[[-54.9  33.7 -15.3 -29.6]
 [-33.0 -20.6  16.9 -59.2]
 [-23.2 -23.2  20.4 -62.7]
 [-57.1   9.1 -18.6 -41.1]]
:
[[-54.9  33.7]
 [-33.0 -20.6]
 [-23.2 -23.2]]

[[ 17.1  -9.4   6.6   0.5]
 [ -6.1  -5.3   4.9  -6.8]
 [-49.2  15.8 -13.7   2.4]
 [-16.0  -6.5  20.5 -11.9]]
:
[[ 17.1  -9.4]
 [ -6.1  -5.3]
 [-49.2  15.8]]

[[  9.3   4.6  60.1  62.1  58.9]
 [  9.4   4.7  61.0  63.1  59.9]
 [  9.3   4.5  62.1  64.2  61.0]
 [ 11.8  14.5 -19.9 -20.3 -18.6]
 [  9.0   4.4  57.5  59.4  56.3]]
:
[[9.3 4.6]
 [9.4 4.7]
 [9.3 4.5]]

[[-40.9 -40.3  58.5 -44.8]
 [ 36.7  36.6 -10.4  37.0]
 [-13.3 -13.2 -36.7 -12.0]
 [-13.7 -13.8 -30.5 -14.5]]
:
[[-40.9 -40.3]
 [ 36.7  36.6]
 [-13.3 -13.2]]

[[ 11.4  15.7 -34.0  10.7  10.3]
 [ 12.6  25.4 -47.0  13.7  13.7]
 [  6.2  11.0 -17.0   1.1   3.0]]
:
[[11.4 15.7]
 [12.6 25.4]
 [ 6.2 11.0]]

[[ -9.7  17.1   0.0 -21.4]
 [ -3.7   6.5   0.0  -8.2]
 [-24.4  43.1  -0.1 -54.1]
 [-24.4  43.0  -0.1 -54.0]]
:
[[ -9.7  17.1]
 [ -3.7   6.5]
 [-24.4  43.1]]
---
[[-41.0  36.3  36.9  30.4   5.8  -1.3  17.3 -27.7  58.3  37.5]
 [ 30.8 -15.9  -3.1 -21.8   7.4  14.0   0.2  40.0 -32.2  -8.0]
 [  5.2   2.1  25.1 -19.0  23.2  41.0  26.5  30.2 -11.5   3.2]
 [ 47.0 -17.6 -17.2 -12.8   7.3  12.3  -2.6  37.3 -35.5 -16.9]
 [ -9.9  19.3  -9.8  41.6 -11.4 -29.0  -9.5 -39.9  39.7  10.6]
 [-10.1  19.6  -9.9  42.2 -11.5 -29.3  -9.6 -40.5  40.3  10.8]]
:
[[-41.0  36.3  36.9  30.4   5.8  -1.3  17.3 -27.7  58.3  37.5]
 [-10.1  19.6  -9.9  42.2 -11.5 -29.3  -9.6 -40.5  40.3  10.8]
 [ -9.9  19.3  -9.8  41.6 -11.4 -29.0  -9.5 -39.9  39.7  10.6]
 [  5.2   2.1  25.1 -19.0  23.2  41.0  26.5  30.2 -11.5   3.2]
 [ 30.8 -15.9  -3.1 -21.8   7.4  14.0   0.2  40.0 -32.2  -8.0]
 [ 47.0 -17.6 -17.2 -12.8   7.3  12.3  -2.6  37.3 -35.5 -16.9]]

[[-24.1  -8.8  38.2 -54.1  40.4  40.1  -9.1  -8.4  -9.0  41.0]
 [ -9.1  63.4   4.9  -3.9   5.1   3.6  61.1  61.9  62.9 -18.6]]
:
[[ -9.1  63.4   4.9  -3.9   5.1   3.6  61.1  61.9  62.9 -18.6]
 [-24.1  -8.8  38.2 -54.1  40.4  40.1  -9.1  -8.4  -9.0  41.0]]

[[ -6.2 -14.9  -8.4]
 [ 25.2  16.9  -7.8]
 [-30.2   4.2  33.2]
 [  4.0  29.3  24.7]
 [-39.4 -31.9   7.2]
 [ 23.8   8.1 -15.2]
 [  9.5 -36.9 -45.1]
 [ 23.0   6.5 -16.1]
 [-28.2 -43.1 -14.2]
 [ 15.9  -5.0 -19.8]
 [ 13.2 -34.9 -46.7]]
:
[[  4.0  29.3  24.7]
 [ 25.2  16.9  -7.8]
 [ 23.8   8.1 -15.2]
 [ 23.0   6.5 -16.1]
 [-30.2   4.2  33.2]
 [ 15.9  -5.0 -19.8]
 [ -6.2 -14.9  -8.4]
 [-39.4 -31.9   7.2]
 [ 13.2 -34.9 -46.7]
 [  9.5 -36.9 -45.1]
 [-28.2 -43.1 -14.2]]

[[ 25.0  21.5]
 [ 20.4  23.1]
 [ 28.8 -24.2]
 [ 27.8 -23.6]
 [ 29.1 -21.7]
 [-19.5  45.9]]
:
[[-19.5  45.9]
 [ 20.4  23.1]
 [ 25.0  21.5]
 [ 29.1 -21.7]
 [ 27.8 -23.6]
 [ 28.8 -24.2]]

[[ 47.1 -21.6 -26.6  -7.7 -36.9]
 [-45.7  18.6  35.4  -2.8  32.9]]
:
[[-45.7  18.6  35.4  -2.8  32.9]
 [ 47.1 -21.6 -26.6  -7.7 -36.9]]

[[-30.6   0.9  -1.1  36.2 -20.2  52.2  -6.4 -49.2]
 [-14.5 -24.2  53.5  38.1 -32.7 -12.0 -12.9  32.1]
 [ 56.8 -14.4  50.6  -7.4   5.5 -48.5   1.9 -36.7]]
:
[[-30.6   0.9  -1.1  36.2 -20.2  52.2  -6.4 -49.2]
 [ 56.8 -14.4  50.6  -7.4   5.5 -48.5   1.9 -36.7]
 [-14.5 -24.2  53.5  38.1 -32.7 -12.0 -12.9  32.1]]

[[-18.4  24.5   0.5 -47.5 -10.6 -13.1  55.2   6.8]
 [-10.3  33.0  11.8 -54.5 -13.5   8.0  23.4  -6.3]
 [ 21.7 -36.2   0.6  32.4 -17.0   1.8 -23.7  -9.9]
 [  6.2  47.0  13.0  -2.9  28.0   8.2 -22.9  31.0]
 [-52.1   0.5 -10.3 -31.0  10.7   9.6   8.4 -12.3]
 [ -2.3  -3.8 -17.0  24.0 -42.1   0.0  18.8 -49.6]
 [-46.5 -21.3 -18.2  -2.2  19.5   2.2 -15.8   0.7]
 [ 24.9 -11.7  46.9  23.4  -7.2  34.9   0.4   3.3]
 [-49.9 -10.9 -15.3   2.7  17.4 -18.3  44.2  25.8]
 [ 22.8 -12.0  42.8  25.5  -1.5  30.1  -4.9  11.7]
 [ 19.3   0.3  -8.2 -32.3  11.1  -3.7 -26.7 -13.9]]
:
[[  6.2  47.0  13.0  -2.9  28.0   8.2 -22.9  31.0]
 [-10.3  33.0  11.8 -54.5 -13.5   8.0  23.4  -6.3]
 [-18.4  24.5   0.5 -47.5 -10.6 -13.1  55.2   6.8]
 [-52.1   0.5 -10.3 -31.0  10.7   9.6   8.4 -12.3]
 [ 19.3   0.3  -8.2 -32.3  11.1  -3.7 -26.7 -13.9]
 [ -2.3  -3.8 -17.0  24.0 -42.1   0.0  18.8 -49.6]
 [-49.9 -10.9 -15.3   2.7  17.4 -18.3  44.2  25.8]
 [ 24.9 -11.7  46.9  23.4  -7.2  34.9   0.4   3.3]
 [ 22.8 -12.0  42.8  25.5  -1.5  30.1  -4.9  11.7]
 [-46.5 -21.3 -18.2  -2.2  19.5   2.2 -15.8   0.7]
 [ 21.7 -36.2   0.6  32.4 -17.0   1.8 -23.7  -9.9]]

[[-28.3 -28.5  17.0 -40.7  45.6 -21.3  -5.8  59.0]
 [-24.0 -33.6  34.3 -15.0  19.6  -4.6 -20.4  49.3]
 [ 36.0  22.8  -8.0  31.1 -16.4  48.2  26.7 -15.1]
 [ 19.9 -11.5  45.1   1.2  20.7 -43.5 -31.9 -33.2]
 [-32.6  28.3   2.9   1.3 -23.1  10.2  28.9  53.7]
 [-45.7  -4.7 -10.5 -11.8 -12.2  43.5  18.6  31.6]
 [ -3.0  53.0 -10.4   7.6 -39.0  17.3  44.4  21.8]
 [ 13.4 -22.2  13.2  49.6   3.0  -1.8  -4.3 -29.3]
 [-22.9  23.8 -17.5 -39.2  13.8 -32.0  40.8  28.6]]
:
[[ -3.0  53.0 -10.4   7.6 -39.0  17.3  44.4  21.8]
 [-32.6  28.3   2.9   1.3 -23.1  10.2  28.9  53.7]
 [-22.9  23.8 -17.5 -39.2  13.8 -32.0  40.8  28.6]
 [ 36.0  22.8  -8.0  31.1 -16.4  48.2  26.7 -15.1]
 [-45.7  -4.7 -10.5 -11.8 -12.2  43.5  18.6  31.6]
 [ 19.9 -11.5  45.1   1.2  20.7 -43.5 -31.9 -33.2]
 [ 13.4 -22.2  13.2  49.6   3.0  -1.8  -4.3 -29.3]
 [-28.3 -28.5  17.0 -40.7  45.6 -21.3  -5.8  59.0]
 [-24.0 -33.6  34.3 -15.0  19.6  -4.6 -20.4  49.3]]

[[ -4.4 -13.5  36.3  18.9 -12.7  21.6  -4.9  11.5 -16.8 -18.0   3.7  17.4
    0.7  -0.1   4.5  26.5]
 [ -3.0   4.4   8.2  30.9 -17.5 -12.3  -8.5  17.9   9.4 -30.8 -19.4  23.4
    3.3  31.0  32.3   5.2]
 [  4.0 -21.4  28.5  48.1 -28.3 -11.3  -8.3   5.7  -4.4   4.0 -10.2  -6.9
  -21.5  13.1   7.3  21.6]
 [ -2.5 -19.5  34.9  41.7 -21.3   3.1  -6.2  15.0  -7.2  -2.6  -9.1   2.1
  -14.4   6.9   9.4  19.0]]
:
[[ -3.0   4.4   8.2  30.9 -17.5 -12.3  -8.5  17.9   9.4 -30.8 -19.4  23.4
    3.3  31.0  32.3   5.2]
 [ -4.4 -13.5  36.3  18.9 -12.7  21.6  -4.9  11.5 -16.8 -18.0   3.7  17.4
    0.7  -0.1   4.5  26.5]
 [ -2.5 -19.5  34.9  41.7 -21.3   3.1  -6.2  15.0  -7.2  -2.6  -9.1   2.1
  -14.4   6.9   9.4  19.0]
 [  4.0 -21.4  28.5  48.1 -28.3 -11.3  -8.3   5.7  -4.4   4.0 -10.2  -6.9
  -21.5  13.1   7.3  21.6]]
